Families of rows that turns and mirrors carry onto each other, the same ones carrying the whole set onto itself: the rest of each named row's family, in list order
5 families of 6 rows
vazus: |  .11 | -.06 | -.01 |  .15 |  .13 | -.07 |  .07 |  .19 | -.06 | -.15 |  .18 |  .00 |  .15 |  .12 | -.32 |
rete: |  .02 |  .04 |  .13 | -.09 | -.13 | -.04 | -.01 | -.15 | -.05 |  .01 | -.23 |  .05 | -.11 | -.15 |  .33 |
pas: |  .03 |  .13 |  .02 | -.16 | -.10 | -.01 | -.12 | -.09 | -.16 | -.07 | -.19 |  .16 | -.03 | -.02 |  .33 |
Samur: | -.14 |  .04 |  .05 | -.07 |  .14 |  .09 | -.27 | -.06 | -.23 | -.13 | -.07 |  .03 |  .08 |  .05 |  .22 |
febet: | -.03 |  .06 | -.03 | -.22 | -.15 | -.08 | -.09 | -.01 | -.06 |  .06 | -.26 |  .20 | -.09 | -.13 |  .21 |
gofa: |  .15 |  .06 | -.13 | -.08 |  .14 | -.24 |  .29 |  .17 |  .01 |  .12 | -.05 |  .07 |  .00 |  .12 | -.16 |
totez: |  .31 | -.03 | -.03 |  .15 | -.14 | -.09 |  .15 |  .15 |  .08 | -.08 |  .13 |  .12 |  .04 |  .01 | -.21 |
lufe: | -.25 | -.06 |  .04 | -.11 |  .17 |  .11 | -.21 | -.19 | -.22 | -.03 | -.04 | -.01 | -.05 | -.02 |  .06 |
poso: | -.05 | -.17 |  .02 |  .07 | -.09 |  .13 | -.33 | -.06 |  .08 | -.03 | -.01 |  .10 | -.06 | -.20 |  .12 |
Vib: |  .22 | -.15 |  .06 |  .10 | -.16 | -.06 |  .17 | -.01 |  .20 |  .04 |  .13 |  .18 |  .07 |  .06 | -.24 |
Lilut: |  .34 | -.02 | -.14 |  .08 | -.17 | -.06 |  .13 |  .00 |  .18 |  .11 |  .10 |  .09 |  .07 | -.03 | -.18 |
guk: |  .08 | -.10 | -.10 |  .13 |  .18 |  .03 | -.02 |  .04 |  .02 |  .02 |  .20 | -.08 |  .21 |  .10 | -.31 |
Vava: |  .10 |  .01 |  .03 | -.13 |  .00 | -.20 |  .31 |  .04 | -.02 |  .08 | -.04 |  .18 |  .14 |  .19 | -.25 |
Vef: | -.11 |  .12 |  .00 | -.15 | -.13 |  .00 | -.01 | -.03 | -.06 |  .05 | -.29 |  .03 | -.04 | -.03 |  .30 |
defa: | -.22 |  .02 |  .16 | -.11 |  .17 | -.01 | -.09 | -.10 | -.22 | -.05 | -.18 | -.07 |  .02 | -.03 |  .22 |
Zovi: |  .00 | -.17 |  .08 |  .07 |  .15 | -.03 |  .10 |  .03 |  .02 | -.01 |  .16 |  .04 |  .21 |  .19 | -.36 |
kaz: |  .31 | -.03 |  .09 |  .09 | -.08 | -.18 |  .30 |  .01 |  .12 |  .04 |  .05 |  .09 |  .02 | -.02 | -.16 |
vor: | -.03 | -.12 |  .03 |  .02 | -.11 |  .16 | -.21 | -.25 |  .01 | -.01 |  .00 |  .08 | -.18 | -.17 |  .13 |
rov: | -.30 |  .00 |  .04 | -.02 |  .12 |  .12 | -.18 | -.01 | -.11 | -.03 | -.15 | -.13 |  .08 |  .03 |  .18 |
revut: | -.07 | -.13 |  .18 |  .12 |  .01 |  .12 | -.22 | -.16 |  .01 | -.08 | -.03 | -.07 | -.04 | -.17 |  .24 |
Makem: | -.07 |  .08 | -.02 | -.23 | -.08 | -.01 | -.03 | -.20 | -.18 |  .06 | -.20 |  .15 | -.17 | -.09 |  .18 |
rozi: | -.27 | -.04 |  .01 | -.15 |  .18 |  .03 | -.27 |  .01 | -.19 | -.03 | -.13 |  .03 |  .06 | -.02 |  .07 |
goven: |  .18 |  .10 | -.05 | -.05 |  .02 | -.20 |  .26 |  .20 | -.12 | -.06 | -.01 |  .11 |  .10 |  .14 | -.24 |
Saraz: |  .28 | -.09 | -.11 |  .16 | -.01 | -.08 |  .17 |  .09 |  .24 |  .08 |  .11 |  .05 | -.07 | -.01 | -.16 |
satap: |  .04 | -.04 |  .06 |  .07 | -.09 |  .15 | -.30 | -.11 | -.02 | -.13 |  .01 |  .09 | -.02 | -.08 |  .28 |
basa: | -.07 | -.07 |  .04 |  .11 | -.17 |  .17 | -.19 | -.08 |  .11 | -.01 | -.09 | -.04 | -.04 | -.13 |  .26 |
sime: |  .05 | -.12 | -.08 |  .13 |  .31 | -.07 |  .09 |  .15 |  .06 |  .02 |  .14 | -.08 |  .07 |  .11 | -.26 |
bik: |  .13 |  .12 | -.16 | -.15 |  .09 | -.19 |  .23 |  .07 | -.11 |  .11 | -.04 |  .04 |  .17 |  .14 | -.22 |
Kado: |  .13 | -.16 |  .13 |  .21 |  .16 | -.07 |  .14 |  .02 |  .06 | -.04 |  .20 | -.05 |  .14 |  .03 | -.28 |
Padu: |  .10 |  .03 |  .08 | -.04 |  .19 | -.24 |  .32 |  .06 | -.10 |  .02 | -.01 |  .01 |  .14 |  .12 | -.23 |

Same family as vazus: pas, Samur, totez, goven, satap
Same family as kaz: rete, defa, revut, Kado, Padu
Same family as sime: gofa, lufe, vor, Makem, Saraz

